Where one turn sends some rows of the set: a few examples, then the rows asked
pog: [-1.02 -0.58  1.50 -1.73  0.07  0.82  0.70 -0.79 -2.03 -0.52 -1.09  1.23
  0.24  1.13 -0.13  0.29 -1.50 -1.10 -0.65 -0.34 -0.22  0.08  0.49  0.78
  0.45  0.06  0.29 -0.31  0.66 -2.08  0.45]
bar: [-0.43 -0.66  1.45 -0.34  0.92  0.07 -1.55  0.84 -1.08 -0.45 -0.30 -0.51
  0.55 -0.11  0.25 -0.01 -1.44 -0.48 -0.34  0.08  0.87 -0.14 -2.05 -0.57
 -1.01  0.51 -0.31  0.39  0.64 -2.31  0.68]
zufum: [ 0.00 -1.10  0.06 -1.36  1.46  0.38  0.07 -1.07 -0.85 -0.80 -1.46  0.23
  1.26 -0.03 -0.34  0.00 -1.05 -0.66  0.65  0.25 -0.05 -0.86  1.19  0.31
  1.03  0.82  0.20 -0.28 -1.63 -0.24  0.47]
Kud: [ 0.28 -0.11  0.37 -0.70  1.44  0.38 -0.31  0.70 -1.10  0.03 -0.91 -0.61
 -0.60  2.00 -0.15  1.42 -0.58  0.27 -2.03  0.00  0.17 -0.45  0.19  0.09
 -0.35  0.72 -0.48 -1.04 -0.95  0.96  0.18]
rad: [-0.53 -0.62 -0.97 -0.26  0.50  0.04 -0.68  0.19 -0.03 -0.37  1.86  0.35
  1.70  0.22 -0.85  0.26  1.01  0.46  1.14  0.03 -0.28 -0.39  1.78 -0.58
  1.36  0.31 -0.12  0.52  1.60 -0.63 -0.70]
Vel: [-1.24  0.39  1.91  0.99 -0.60  0.51 -0.02 -0.34 -0.71  0.03  1.11 -1.41
 -0.76  0.73 -1.17 -0.29 -1.04  0.56 -0.92  0.80 -0.52  1.08 -0.77  0.35
 -0.01 -0.28 -1.04 -0.71  2.50 -2.54 -0.59]
zogev: [-0.35 -0.73 -0.66  1.40 -0.13 -0.34 -0.13 -1.18 -0.02 -0.16  1.48  0.04
  0.35 -0.51 -1.41 -0.73  0.58  1.19 -0.02 -0.66 -0.01  0.07  1.42  0.16
  1.76 -0.12 -1.15  0.02  1.52  1.43 -1.12]
zapos: [-0.04 -0.28 -0.79 -0.35 -0.35 -0.89 -1.51  0.69 -0.66 -0.20 -0.06 -0.57
 -0.01 -1.23  1.08 -0.35 -1.14 -0.01  0.63 -0.38  0.72  0.16 -0.33  0.34
 -0.53  1.84  0.03  1.20 -1.24 -0.38  0.41]
kadum: [-0.30  0.04  0.15 -0.26  0.20 -0.19  0.09 -2.55  0.85 -0.23 -2.54  0.17
  0.02 -2.08 -1.30 -0.35 -0.85 -0.02  0.35  0.52  0.04 -0.13  0.50  1.09
  0.91  0.13 -0.53  0.60 -0.26  0.71 -0.52]
ruz: [ 1.23 -0.12  0.87 -0.39  0.90  0.20 -0.29  1.24  0.42  1.21 -1.20  0.19
  0.34 -1.31 -0.31  0.98 -0.63 -0.43  2.39  0.59  0.06 -0.04  0.87  0.76
  0.83 -0.03 -0.44 -0.34  0.55  1.58 -0.21]
tulur: [ 0.90  0.11 -0.34 -0.02  0.50  0.10 -0.12  2.03 -0.96  0.30  1.30 -0.70
 -0.55  2.61  0.11 -0.52 -0.84 -0.26  0.99  0.32  0.22 -0.12  0.35  0.72
  0.76  0.66 -0.38 -0.15  0.00 -1.27  0.31]
Pogub: [ 0.54 -0.14 -0.16 -0.77  1.33  0.14 -0.25 -0.03 -0.69  0.24  1.67 -0.38
  1.29  1.58  0.98 -1.42 -0.66  0.33 -0.46  0.24 -0.19  0.24 -0.36  1.00
  0.21  0.23 -0.37 -0.63 -0.28 -2.36 -0.61]
sabos: [-1.01  0.71  1.58 -0.52 -0.90  0.35  1.02 -2.05 -0.54  0.33 -2.03  1.37
 -1.32 -0.39 -1.12 -0.41 -0.91 -0.68 -0.47  0.16  0.75  0.29  0.24  1.27
 -0.22 -0.92 -0.42  0.73  1.88 -0.43  0.15]
gadif: [ 0.40  1.83  0.13  0.06  0.96 -0.15 -1.16 -0.94  0.54 -1.25 -1.19 -1.53
  0.30 -0.82 -0.98  1.98 -1.44  0.92 -1.17  1.45 -0.24 -0.56 -0.07 -0.09
  0.36  1.03 -0.36  0.08 -0.23 -0.33 -0.23]
Giz: [ 0.15  0.47  1.41  0.03 -0.11  1.36  0.48 -0.40 -2.98  1.01  0.12  0.26
 -0.60 -0.52 -0.73 -0.56 -1.57  0.64  0.49 -0.79  0.05  0.65  0.70  0.29
 -0.61  0.11 -0.79 -1.35  2.21 -0.17  1.34]
nede: [ 0.28  0.67  0.56  0.78 -1.30  0.04 -0.52 -1.96  1.87  0.44  0.11 -0.01
 -0.68 -0.18  0.44 -0.76 -0.05 -0.13 -1.23  1.25 -1.18  0.57  0.16  0.51
  0.76 -1.28 -0.20  0.13  2.03  1.50 -0.44]
dolu: [-0.45 -0.32 -0.17  0.04  1.08 -0.18 -0.74  0.27 -0.35  0.36  1.17  0.68
  1.18  2.13 -0.70  0.36 -0.61 -0.03  0.41  0.29  0.09 -0.34  0.69  0.92
  1.06 -0.03 -0.68  0.44  3.78 -1.31 -0.23]
bap: [-1.41  0.29  0.93 -0.11 -1.06  2.09  0.42  0.91 -1.27 -0.17 -0.27  0.18
 -1.24  0.08 -0.48  1.44 -0.05  0.38 -2.40  0.65 -0.73  0.33 -0.11  1.08
 -0.24  0.10 -0.21  0.46  0.01 -1.27 -1.01]
fod: [-0.07  0.79  1.93  0.79  0.27  0.91  0.39 -0.76 -0.08  0.01  1.22  0.40
  0.15  1.20  0.17 -1.08 -0.22 -0.65 -1.64  0.57 -0.27  0.27 -0.87  0.06
 -0.30 -1.96 -0.03 -0.52  2.21 -1.65 -0.15]
sulo: [-1.01 -1.00  2.17  0.88 -0.57  0.54 -0.83 -0.14 -0.12  0.68 -1.01 -0.01
 -0.51 -0.25  0.51  0.33 -2.00 -0.69 -1.87  0.24  0.92 -0.01 -1.64 -0.47
 -0.42 -0.61 -0.40 -0.08  1.88  0.54  0.76]
peluk: [-0.46  0.01  0.52  1.73 -0.09 -0.23  0.02 -1.18 -0.77  0.38  0.97 -0.01
  0.53  0.85 -1.77 -0.15 -0.30  0.28 -0.66  0.21  0.19 -0.53  0.13  1.47
  1.55 -0.63 -2.08  0.33  3.52  0.29 -0.44]
fezaz: [ 1.08  0.35 -1.21 -0.57 -0.66 -0.37 -0.85 -1.21  0.77  0.53  0.83 -1.15
  1.03 -0.10  0.73 -0.85  0.49  0.31  0.32  1.62 -0.86 -0.49  0.67  1.08
  1.02  0.56 -0.89  0.48 -0.86  0.55 -0.27]
sur: [ 0.24  0.24 -1.86 -0.04 -0.65 -0.26  0.29  0.75  1.06 -0.40  0.18 -1.21
  1.26 -0.77  0.29  0.98 -0.19  0.32  0.17  1.03 -1.72 -0.34 -0.13  0.12
  1.96  0.68 -0.19 -0.07  0.19  0.65 -0.78]
Keb: [-0.02 -0.33  1.37 -0.33  0.31  1.16 -1.03  0.89 -2.09  0.43 -0.13 -0.87
  1.15 -0.43 -0.67  0.48 -2.37 -0.53  1.32  0.32 -1.62  0.22  0.83  1.90
  1.16  1.06 -0.80 -0.89  0.75 -0.67 -0.05]
mizi: [-0.78 -0.28  0.34  0.95 -2.49 -0.11 -0.63 -0.39  0.07  0.58 -0.60 -0.42
 -0.25 -2.08  0.79  0.48 -1.14 -0.62 -1.02  0.39  0.22 -0.16 -0.31  0.37
  0.30  0.64 -0.42  1.10 -0.16  1.72  0.40]
bub: [ 0.44  0.49  1.02 -0.28 -0.74  0.32  0.69 -0.61 -0.10  0.60 -0.94  0.65
 -0.01 -3.00 -0.91  1.22 -0.22  0.91  0.62 -0.55 -0.58  1.25 -0.47 -0.27
  0.38 -0.23 -0.67 -0.93  2.38  0.04 -0.50]
Mego: [-0.53  0.52  0.07  1.33 -0.09  0.17  0.96 -1.04  1.11  0.91 -0.01 -1.15
 -0.80 -0.47 -0.21 -0.44 -0.17  1.17 -0.54  1.09  0.43  0.30  0.27 -0.83
 -0.35 -0.98 -0.36 -0.61  2.35  2.13  0.10]
fug: [-0.20  1.66  0.03  0.83  0.20  1.17 -0.34 -0.29  0.46  0.11 -0.82  0.36
 -2.46 -0.54 -0.27  0.36 -1.44  1.47 -0.70  1.28  1.18  0.30  1.00  0.66
 -0.95  0.01  0.59  1.29  0.69  0.01 -0.21]

bap -> Kud
zogev -> peluk
Keb -> ruz
Where do these go?
fezaz -> nede
sabos -> pog
Vel -> tulur
zapos -> mizi

Where one turn sends some rows of the set: a few examples, then the rows asked
tud: [-0.12  0.17 -0.95  0.52  0.39  0.99 -1.82  0.01 -2.54 -1.06 -0.69 -0.05
  0.87 -0.48 -0.10]
lusib: [ 0.80  0.60 -1.93 -1.26 -0.10  1.51 -0.67 -0.87  1.10  0.58  1.74  0.46
  0.25  0.30  1.62]
kires: [-0.68  1.40  0.08  0.48  0.07 -0.56 -1.15  0.68 -1.52 -1.59 -0.10 -0.86
 -0.35  0.25  0.82]
sotu: [ 0.94  0.33 -2.12 -1.42  0.53  1.39 -0.78 -0.92  0.74 -0.08  1.45  0.05
 -0.03  0.13  1.45]
gevop: [ 1.03  0.47 -2.29 -0.55  0.76  0.92 -1.68  0.64  0.87  1.49  1.89  1.03
 -0.10 -0.35  0.74]
gomo: [-1.09  2.10  0.70  0.88 -1.53 -0.53 -0.72  0.91 -0.49 -0.02  0.67  0.16
  0.28  0.68  1.17]
Dip: [-0.38  1.01 -0.29  0.59  0.35  0.51 -1.83  0.21 -2.16 -1.48 -0.29 -1.00
 -0.06 -0.01  1.04]
dila: [-0.99  1.47  0.22  0.47 -1.18 -1.24 -0.15  1.11 -0.58 -0.36  0.18  0.83
  0.68  0.34 -0.33]
gib: [ 0.88  0.42 -2.08 -1.52  0.63  0.94 -0.57 -0.78  0.82 -0.34  1.42 -0.04
 -0.22  0.18  1.32]
Bugeb: [-0.68  2.32  0.15  0.75 -1.87 -0.94 -0.21  0.84 -0.35 -0.08  0.20  0.42
  0.02  0.10  0.65]
Miri: [ 0.85  0.67 -2.09 -0.66  0.67  0.26 -1.27  0.90  1.22  1.32  1.97  1.07
 -0.34 -0.18  0.58]
Dasi: [ 0.09  1.37 -0.79  1.23 -1.45  2.16 -2.06 -0.37 -1.86  0.63 -0.14  0.32
  0.96 -0.55  1.37]
pava: [-0.27  1.93 -0.32  1.30 -2.25  1.47 -1.44  0.02 -1.05  1.17  0.30  0.80
  1.02 -0.19  1.36]
Pef: [ 0.78  0.57 -1.88 -1.57  0.48  0.56 -0.31 -0.63  1.09 -0.33  1.50  0.02
 -0.30  0.30  1.26]
Teli: [ 0.87  0.62 -2.11 -0.75  0.92  0.03 -1.22  0.93  1.13  1.02  1.86  0.92
 -0.49 -0.22  0.47]
Bil: [-0.92  0.27 -2.20  0.10  0.31  2.54 -1.21  1.33 -0.23 -0.16 -0.12 -0.29
  1.12 -1.34 -0.73]
rame: [-1.00  0.47 -2.05  0.31 -0.29  2.86 -1.22  1.32  0.04  0.53  0.15  0.11
  1.46 -1.22 -0.52]
Fuva: [ 0.29  1.01 -1.11  0.92 -0.49  1.81 -2.14 -0.40 -2.37 -0.44 -0.59 -0.32
  0.47 -0.75  1.07]
mokip: [-0.59  2.31  0.07  1.10 -2.43  0.20 -0.71  0.53 -0.42  0.88  0.43  0.84
  0.63  0.05  1.06]
tup: [ 0.22  1.02 -1.01  0.58  0.07  0.68 -1.69 -0.10 -2.33 -1.40 -0.85 -0.74
 -0.15 -0.71  0.67]
tuka: [-0.76  1.27 -0.07  1.09 -1.99  1.02 -1.17  0.40 -0.96  1.24  0.48  1.48
  1.78  0.18  0.44]
gili: [-1.01  1.54  0.24  0.85 -1.92 -0.29 -0.44  0.87 -0.47  0.71  0.51  1.36
  1.28  0.37  0.06]
buz: [-0.98  0.33 -2.12 -0.12  0.58  1.77 -0.88  1.56 -0.11 -0.71 -0.24 -0.50
  0.74 -1.32 -0.99]
bife: [-0.73  0.99 -0.18  0.24 -0.21 -1.25 -0.41  0.96 -1.24 -1.31 -0.30  0.23
  0.29  0.05 -0.55]
kadu: [ 0.91  0.42 -2.09 -1.30  0.22  1.60 -0.82 -0.97  0.85  0.31  1.57  0.26
  0.18  0.18  1.59]
ren: [-1.19  0.60 -1.84 -0.20  0.41  0.97 -0.38  1.87  0.33 -0.82 -0.12 -0.42
  0.54 -1.14 -1.16]
kuno: [-0.27  0.92 -0.42  0.90 -0.01  1.57 -2.32 -0.15 -2.33 -0.74 -0.16 -0.70
  0.47 -0.07  1.41]
nus: [-1.53  1.15 -1.39  0.07 -0.75  0.94 -0.03  2.09  1.10  0.28  0.45  0.30
  0.97 -0.79 -0.93]
gof: [ 1.10  0.34 -2.40 -0.60  1.05  0.97 -1.78  0.58  0.68  1.25  1.75  0.87
 -0.19 -0.43  0.70]
nom: [ 0.69  0.78 -1.77 -1.29 -0.26  1.11 -0.40 -0.68  1.35  0.59  1.83  0.54
  0.17  0.39  1.54]
mokul: [ 0.92  0.62 -2.16 -0.57  0.61  0.62 -1.47  0.78  1.09  1.54  1.98  1.13
 -0.17 -0.26  0.70]
Govaz: [ 0.96  0.48 -2.24 -0.82  1.17  0.08 -1.31  0.89  0.93  0.78  1.73  0.74
 -0.58 -0.31  0.43]
Pekaz: [-0.67  1.63  0.19  1.29 -1.62  1.65 -1.91  0.13 -1.29  0.83  0.63  0.32
  1.08  0.36  1.76]
dirul: [ 0.62  0.83 -1.69 -1.40 -0.13  0.66 -0.18 -0.56  1.46  0.31  1.80  0.45
 -0.03  0.42  1.41]
lene: [-1.41  0.94 -1.54 -0.13 -0.16  0.65 -0.05  2.09  0.82 -0.40  0.17 -0.09
  0.63 -0.91 -1.13]
kufol: [-0.12  0.27 -0.92  0.87 -0.37  1.94 -2.16 -0.22 -2.41 -0.02 -0.36  0.49
  1.49 -0.43  0.31]
rabo: [ 1.06  0.34 -2.35 -0.79  1.33  0.37 -1.52  0.74  0.72  0.76  1.65  0.68
 -0.52 -0.39  0.47]
lonas: [-0.36  0.46 -0.66  0.25  0.44 -0.33 -1.14  0.50 -2.06 -1.59 -0.66 -0.15
  0.37 -0.28 -0.45]
Kig: [-0.46  1.96 -0.15  0.46 -0.91 -1.25 -0.31  0.82 -0.88 -1.12 -0.25 -0.20
 -0.46 -0.12  0.34]
dules: [ 0.66  0.74 -1.75 -1.51  0.17  0.44 -0.14 -0.52  1.35 -0.08  1.65  0.22
 -0.22  0.38  1.29]
magu: [-0.98  2.04  0.56  1.17 -1.89  0.56 -1.23  0.56 -0.65  0.71  0.82  0.46
  0.80  0.61  1.54]
kuza: [-0.40  0.75 -0.54  1.12 -1.35  1.95 -1.89 -0.05 -1.74  0.96  0.11  1.11
  1.86 -0.15  0.53]
Bazad: [-1.44  1.07 -1.47  0.28 -1.04  1.71 -0.36  1.84  1.01  0.84  0.55  0.53
  1.33 -0.83 -0.65]
Notar: [-0.39  1.18 -0.22  1.19 -0.82  2.04 -2.36 -0.17 -1.98  0.22  0.22 -0.16
  0.95  0.08  1.70]
nosuf: [ 1.13  0.27 -2.44 -0.70  1.28  0.74 -1.72  0.63  0.61  0.93  1.66  0.72
 -0.39 -0.44  0.58]
Semeg: [-0.96  1.87  0.49  0.60 -0.71 -0.97 -0.71  0.95 -0.84 -0.99  0.30 -0.38
 -0.19  0.54  0.88]
Rul: [-0.11  1.41 -0.62  0.38 -0.08 -0.61 -0.92  0.42 -1.69 -1.68 -0.69 -0.70
 -0.55 -0.45  0.36]
lezul: [-1.23  0.82 -1.75  0.36 -0.86  2.51 -0.88  1.53  0.57  0.94  0.44  0.45
  1.56 -1.02 -0.50]

kadu -> sotu
pava -> Dasi
Where do these go?
Bazad -> lezul
nosuf -> rabo
tuka -> kuza
Notar -> kuno

